Here are some points:
np.array([-1.0, 0.2, 0.0, 1.4, 1.7, -0.2, -0.9, -0.2, 0.5, -1.5, -1.9, 1.2, -1.4, -1.4, -1.5, -0.5, 0.5])
np.array([-0.3, -1.6, -2.2, 0.7, -0.6, 0.7, -0.7, 0.3, -0.3, 0.5, -0.2, 2.8, 0.4, 0.2, 1.8, -0.6, -1.0])
np.array([0.3, 1.8, 1.5, -0.3, 1.5, -0.4, -0.3, -0.7, 0.7, -0.6, -1.2, -0.7, 0.2, 0.7, -1.8, -0.6, 0.6])
np.array([-0.6, -0.1, 1.1, -0.2, -1.1, -0.8, 2.0, -0.4, -0.4, -0.2, 2.1, -2.5, -1.4, -2.0, -0.5, 0.6, -0.7])
np.array([-0.4, -1.3, -1.8, 0.6, -0.8, -0.1, -1.0, 0.7, -0.4, 0.1, -0.1, 1.4, -0.8, -0.7, 1.0, 0.8, 1.2])
np.array([-0.2, -0.5, -0.7, 0.5, 0.2, 0.2, -0.6, 0.2, 0.0, -0.2, -0.6, 1.2, -0.1, -0.1, 0.3, -0.2, 0.0])
np.array([-0.2, -0.8, 1.3, -0.3, -1.6, -0.9, 2.1, 1.5, -0.6, -0.4, 2.3, -4.7, -2.3, -2.7, -0.4, 3.5, 2.0])
np.array([-1.0, -0.9, 0.2, 0.9, 0.1, 0.0, 1.3, -0.1, -0.1, -0.8, 0.5, -0.2, -1.2, -2.1, -0.2, -0.3, -1.8])
np.array([-0.1, 0.0, -1.1, -0.6, -1.6, -0.8, -0.4, -0.7, -0.5, 0.8, 1.3, 0.4, -0.3, 0.0, 0.7, 0.0, 0.9])
np.array([1.2, -1.4, -1.1, -1.0, -2.0, 1.0, 0.5, 1.3, -0.7, 1.8, 1.6, -0.4, 1.8, 1.7, 2.9, 1.2, -0.4])
np.array([1.4, 0.3, 1.5, -1.3, -0.3, 1.1, 1.8, 0.1, 0.0, 1.1, 1.1, -1.7, 2.3, 2.0, 1.0, -0.4, -2.5])
np.array([0.8, 1.2, 1.5, -0.9, 0.4, -0.1, 0.4, -0.1, 0.2, 0.2, 0.1, -1.7, 0.8, 1.1, -0.7, 0.3, 0.4])
np.array([-0.8, -0.9, -0.5, 0.5, -1.0, -1.0, 0.0, 1.0, -0.5, -0.6, 0.8, -1.6, -2.5, -2.5, -0.3, 2.4, 2.7])
np.array([-0.8, -0.4, 1.0, 0.6, -0.3, -0.9, 1.2, 0.7, -0.2, -1.0, 0.9, -2.7, -2.5, -2.8, -1.2, 2.0, 1.4])
np.array([-1.4, -0.4, -0.6, 1.0, 0.2, -0.4, 0.2, -1.2, 0.0, -0.8, 0.1, 1.6, -1.3, -1.9, -0.6, -1.6, -1.6])
np.array([0.4, -1.1, -0.9, 0.2, -0.2, 1.1, 0.1, 0.6, -0.1, 0.6, -0.1, 1.2, 1.2, 0.9, 1.6, -0.3, -1.5])
np.array([1.3, -1.4, 0.0, -1.5, -2.7, 0.6, 1.8, 1.5, -0.9, 1.9, 3.0, -2.7, 1.3, 1.0, 2.6, 2.2, -0.2])
np.array([0.1, 0.0, -0.4, -0.4, -0.9, -0.4, -0.3, 0.0, -0.3, 0.5, 0.7, -0.2, -0.2, 0.1, 0.3, 0.6, 1.1])
np.array([-0.1, -0.8, -1.5, 0.2, -0.9, -0.3, -1.0, 0.7, -0.4, 0.3, 0.1, 0.7, -0.6, -0.2, 0.8, 1.1, 1.8])
np.array([0.2, -0.4, -0.6, 0.1, -0.3, 0.1, -0.7, 0.8, -0.1, 0.2, -0.3, 0.1, -0.1, 0.2, 0.5, 1.0, 1.3])
np.array([-0.3, -0.8, -1.5, 0.4, -0.4, 0.1, -0.8, 0.1, -0.2, 0.2, -0.3, 1.7, -0.1, 0.0, 0.9, -0.2, 0.1])
np.array([-0.2, -0.1, 0.3, 0.0, -0.2, -0.1, 0.8, -0.4, -0.1, 0.0, 0.7, -0.3, -0.2, -0.5, -0.1, -0.4, -1.0])
np.array([-1.0, -1.5, -0.4, 1.1, -0.5, 0.1, 1.2, 0.2, -0.3, -0.6, 0.8, 0.1, -1.4, -2.3, 0.3, 0.0, -1.6])
np.array([0.2, 1.4, 1.6, -0.7, 0.4, -0.7, 0.6, -0.7, 0.3, -0.2, 0.3, -1.9, -0.2, 0.0, -1.4, 0.1, 0.6])
np.array([0.2, -0.7, -1.1, 0.2, -0.1, 0.6, -0.7, 0.3, -0.1, 0.4, -0.5, 1.6, 0.7, 0.8, 1.1, -0.4, -0.4])
np.array([0.3, -0.2, -0.3, -0.1, -0.2, 0.1, -0.3, 0.5, -0.1, 0.3, 0.0, -0.1, 0.2, 0.4, 0.4, 0.6, 0.7])
np.array([0.3, 1.7, 2.4, -1.0, 0.5, -0.2, 2.0, -1.7, 0.3, 0.1, 1.1, -1.8, 1.0, 0.5, -1.2, -1.8, -2.7])
np.array([0.0, 0.2, -1.2, 0.0, 0.0, 0.0, -1.3, -0.4, 0.0, 0.3, -0.7, 2.0, 0.5, 0.9, 0.4, -0.7, 0.5])
np.array([-0.4, -1.3, -2.5, 0.7, -0.7, 0.4, -1.1, -0.1, -0.3, 0.5, -0.3, 3.3, 0.2, 0.1, 1.7, -1.0, -0.8])
np.array([0.1, -1.8, -2.5, 0.4, -1.2, 0.8, -0.7, 0.6, -0.5, 1.0, 0.2, 2.7, 0.8, 0.7, 2.5, -0.3, -1.0])
Here are 16 more points, each followed by its number:
np.array([-0.9, -0.7, 0.5, 0.7, -0.4, -0.9, 1.0, 0.9, -0.3, -1.1, 0.8, -2.4, -2.7, -3.0, -1.0, 2.2, 1.7]) 0
np.array([0.8, 0.5, 1.3, -0.7, 0.0, 0.0, 0.5, 1.0, 0.0, 0.1, 0.3, -2.7, 0.2, 0.5, -0.4, 1.9, 1.7]) 1
np.array([-0.4, -0.8, -1.6, 0.2, -0.9, -0.3, -0.8, 0.0, -0.4, 0.3, 0.3, 1.3, -0.5, -0.4, 0.8, 0.1, 0.7]) 2
np.array([-0.3, -0.5, -0.3, 0.1, -0.6, -0.2, 0.3, 0.0, -0.2, 0.0, 0.7, -0.1, -0.6, -0.8, 0.2, 0.2, -0.1]) 3
np.array([0.5, 1.7, 2.2, -0.5, 1.4, -0.4, -0.1, 0.2, 0.6, -0.8, -1.0, -2.4, -0.1, 0.4, -2.0, 1.0, 2.0]) 4
np.array([0.6, 0.9, 1.0, -0.3, 1.1, 0.2, -0.5, 0.3, 0.5, -0.2, -1.1, -0.6, 0.7, 1.1, -0.8, 0.3, 0.8]) 5
np.array([0.1, 1.4, 2.5, -0.7, 0.6, -0.1, 2.2, -1.4, 0.3, -0.2, 1.0, -1.9, 0.6, 0.0, -1.3, -1.5, -2.8]) 6
np.array([0.2, 1.6, 1.6, -0.1, 2.0, 0.0, -0.2, -0.6, 0.7, -0.8, -1.5, -0.4, 0.5, 0.6, -1.8, -0.9, -0.1]) 7
np.array([0.1, -0.5, -0.2, 0.0, -0.5, 0.0, -0.1, 0.7, -0.2, 0.1, 0.3, -0.6, -0.3, -0.2, 0.4, 1.2, 1.0]) 8
np.array([0.1, -0.5, -1.1, -0.1, -0.6, 0.4, -0.1, -0.5, -0.2, 0.8, 0.4, 1.8, 1.0, 0.8, 1.3, -1.2, -1.6]) 9
np.array([0.6, 0.9, 1.2, -0.1, 1.5, 0.4, -0.4, 0.3, 0.6, -0.4, -1.4, -0.6, 0.6, 1.0, -1.0, 0.2, 0.5]) 10
np.array([0.2, 0.7, 0.1, -0.2, 0.3, -0.3, -0.8, -0.1, 0.1, 0.0, -0.5, 0.0, 0.0, 0.5, -0.5, 0.2, 1.4]) 11
np.array([0.0, 0.2, 0.3, -0.2, -0.2, -0.1, 0.6, -0.4, 0.0, 0.2, 0.5, -0.3, 0.2, 0.0, 0.0, -0.4, -0.8]) 12
np.array([-0.1, -0.1, -0.3, 0.5, 0.9, 0.6, -0.3, -0.3, 0.3, -0.3, -1.1, 1.7, 0.5, 0.3, 0.0, -1.3, -1.3]) 13
np.array([0.0, 0.3, 0.1, 0.2, 0.7, 0.1, -0.6, 0.0, 0.2, -0.2, -0.9, 0.5, 0.2, 0.4, -0.4, -0.2, 0.2]) 14
np.array([-0.3, -0.4, 0.8, -0.3, -1.1, -0.4, 1.9, 0.0, -0.4, 0.0, 1.9, -2.2, -0.9, -1.5, -0.1, 0.7, -0.7]) 15
Which of these numbered points is nearest to each point below, looking only along the 5 directions in which the first points spread most? Its number follows each.
np.array([0.6, 0.9, 1.0, -0.7, 0.3, 0.0, 0.2, -0.1, 0.2, 0.2, 0.0, -1.2, 0.7, 0.9, -0.5, 0.2, 0.4]) > 5
np.array([0.2, 1.5, 0.4, -0.8, 0.1, -0.7, -0.6, -1.3, 0.2, 0.2, 0.0, 0.1, 0.4, 0.9, -0.8, -1.0, 0.5]) > 11
np.array([0.1, 0.4, 0.7, -0.4, -0.2, -0.1, 0.9, -0.5, 0.0, 0.2, 0.7, -0.7, 0.2, 0.0, -0.2, -0.4, -0.9]) > 12
np.array([-0.5, -0.5, 0.5, -0.5, -2.0, -0.8, 2.1, -0.3, -0.7, 0.3, 2.8, -2.3, -1.2, -1.8, 0.2, 0.7, -0.6]) > 15
np.array([-1.1, -0.7, -0.1, 0.9, -0.5, -1.1, 0.3, 0.8, -0.3, -1.1, 0.5, -1.5, -2.9, -3.1, -1.0, 2.0, 2.2]) > 0
np.array([0.4, 1.6, 2.8, -0.7, 1.1, 0.2, 2.0, -1.2, 0.5, -0.2, 0.5, -2.0, 1.0, 0.5, -1.5, -1.5, -2.7]) > 6
np.array([-1.0, -1.3, -0.5, 0.9, -0.6, -0.1, 1.2, 0.0, -0.4, -0.5, 1.0, 0.1, -1.4, -2.2, 0.2, -0.1, -1.4]) > 3
np.array([0.7, 0.8, 1.1, -0.5, 0.7, 0.2, -0.1, 0.2, 0.4, 0.0, -0.6, -1.0, 0.8, 1.1, -0.5, 0.3, 0.5]) > 5
np.array([-0.4, -0.5, 0.6, -0.5, -1.7, -0.6, 2.1, -0.3, -0.6, 0.3, 2.7, -2.3, -1.0, -1.7, 0.2, 0.6, -1.0]) > 15
np.array([0.8, 0.9, 1.3, -0.7, 0.2, -0.4, -0.2, 0.8, 0.1, 0.0, -0.1, -2.5, 0.0, 0.6, -0.9, 1.9, 2.5]) > 1
np.array([0.4, 1.6, 2.8, -1.0, 0.6, 0.0, 2.3, -1.3, 0.4, 0.0, 1.1, -2.4, 0.9, 0.4, -1.2, -1.3, -2.7]) > 6
np.array([0.8, 1.4, 1.6, -0.7, 1.1, 0.0, -0.2, 0.1, 0.5, -0.2, -0.8, -1.5, 0.7, 1.2, -1.1, 0.4, 1.1]) > 5
np.array([-0.2, 0.6, 0.7, 0.0, 0.4, 0.0, 0.6, -0.9, 0.2, -0.2, 0.1, 0.1, 0.2, -0.1, -0.6, -1.3, -1.6]) > 12
np.array([0.0, 0.2, 0.0, 0.3, 0.7, 0.2, -0.5, -0.1, 0.3, -0.3, -0.9, 0.7, 0.2, 0.3, -0.3, -0.4, 0.0]) > 14
np.array([-0.2, 0.1, -0.7, 0.8, 1.6, 1.0, -1.0, -0.9, 0.5, -0.2, -1.9, 3.5, 1.3, 1.1, 0.2, -2.7, -2.5]) > 13
np.array([0.2, 0.7, 2.6, -0.5, 0.6, 0.3, 2.5, -0.4, 0.2, -0.2, 1.1, -3.0, 0.4, -0.3, -1.1, -0.2, -2.3]) > 6
np.array([-0.3, -0.3, -0.8, 0.6, 0.5, 0.4, -0.5, -0.4, 0.2, -0.2, -0.8, 2.0, 0.3, 0.2, 0.3, -1.2, -1.1]) > 13
np.array([0.6, 2.0, 1.2, -0.7, 1.2, -0.5, -1.0, -0.6, 0.6, -0.2, -1.3, -0.5, 0.6, 1.4, -1.5, -0.3, 1.5]) > 5
np.array([-0.8, -0.8, -0.2, 0.4, -1.1, -1.1, 0.3, 1.0, -0.5, -0.6, 1.0, -2.1, -2.5, -2.5, -0.5, 2.6, 2.7]) > 0
np.array([0.8, 1.5, 2.0, -0.5, 1.5, 0.0, -0.3, 0.7, 0.7, -0.6, -1.3, -2.2, 0.3, 1.0, -1.5, 1.3, 2.0]) > 4
np.array([0.1, 1.8, 2.0, -0.1, 2.1, 0.0, -0.1, -0.8, 0.8, -1.0, -1.5, -0.6, 0.4, 0.6, -2.1, -1.1, -0.3]) > 7
np.array([0.3, 2.1, 1.8, -0.2, 2.3, 0.2, -0.4, -1.3, 0.9, -0.6, -1.7, 0.3, 1.1, 1.4, -1.9, -1.9, -1.0]) > 7
np.array([0.1, -0.5, -0.5, 0.3, 0.3, 0.6, -0.2, 0.1, 0.1, 0.1, -0.5, 1.2, 0.6, 0.5, 0.6, -0.7, -1.0]) > 13
np.array([-0.6, -0.5, 1.2, -0.3, -1.8, -1.3, 2.2, 0.9, -0.7, -0.4, 2.7, -4.5, -2.7, -3.1, -0.7, 3.0, 1.8]) > 0
np.array([1.0, 0.3, 1.0, -0.7, 0.0, 0.4, 0.3, 1.0, 0.1, 0.4, 0.1, -1.9, 0.8, 1.0, 0.2, 1.4, 1.0]) > 1
np.array([-0.2, -0.7, -1.4, 0.2, -0.8, -0.2, -0.7, 0.1, -0.3, 0.4, 0.2, 1.2, -0.3, -0.2, 0.9, 0.1, 0.5]) > 2
np.array([0.5, 0.5, 0.2, -0.8, -0.4, 0.0, 0.0, -0.3, -0.1, 0.7, 0.5, -0.2, 0.9, 1.1, 0.3, -0.2, 0.0]) > 12
np.array([-0.4, -0.8, -1.6, 0.6, -0.4, 0.1, -1.1, 0.1, -0.2, 0.1, -0.4, 2.0, -0.2, -0.1, 0.8, -0.2, 0.3]) > 2
np.array([1.7, -0.6, 0.5, -1.4, -1.4, 0.9, 1.0, 1.6, -0.4, 1.6, 1.5, -2.4, 1.8, 1.9, 1.9, 2.0, 0.3]) > 1
np.array([0.1, -0.3, -0.3, -0.4, -1.1, -0.5, 0.0, 0.6, -0.4, 0.4, 1.0, -1.2, -0.6, -0.3, 0.3, 1.5, 1.7]) > 8
